Questions about the grid below.
1) Find the second entry, reading row by row.
2) Find the 4th-last entry, reading row by row.
3) Find the bottom-left entry.
4) Find the bottom-right entry.
5) Find the smallest entry in the last column.
6) Find the entry in the top-left corner.
7) Find the 4th entry, reading row by row.
[[ 0.083 -0.050 -0.050 -0.267  0.133  0.054  0.047  0.237]
 [ 0.236 -0.002 -0.055  0.047  0.236  0.133  0.035  0.144]
 [ 0.035  0.121  0.236 -0.002  0.144  0.133  0.035  0.234]
 [ 0.236  0.035  0.047  0.236 -0.002 -0.055  0.144  0.121]
 [-0.050  0.236  0.083  0.133  0.047 -0.267  0.236  0.002]
 [ 0.047  0.236  0.133 -0.055  0.236  0.083  0.002  0.035]
 [ 0.133  0.047 -0.267  0.083 -0.050 -0.050  0.236  0.237]
 [-0.002  0.144  0.236  0.236  0.035  0.047  0.121  0.035]]
1) -0.050
2) 0.035
3) -0.002
4) 0.035
5) 0.002
6) 0.083
7) -0.267

Questions about the table below.
1) The entry just left of 37?
2) The entry just left of the largest entry?
3) The entry just right of the centre entry?
[[2, 9, 1, -3, 7, -2, 9, 6, 9, -1, 12, 2, -1, 8, 9], [11, 22, 12, 10, 25, 10, 24, 17, 21, 11, 27, 8, 10, 14, 17], [9, -8, 8, 6, -5, 8, -9, -2, -1, 6, -5, 8, 8, 4, 3], [-7, -47, -8, -5, -25, 6, -47, -5, -12, -6, -36, -4, -6, 11, 3], [34, -27, 37, 49, -35, 60, -30, -40, -39, 41, -33, 33, 31, -40, -40]]
1) -27
2) -35
3) -1
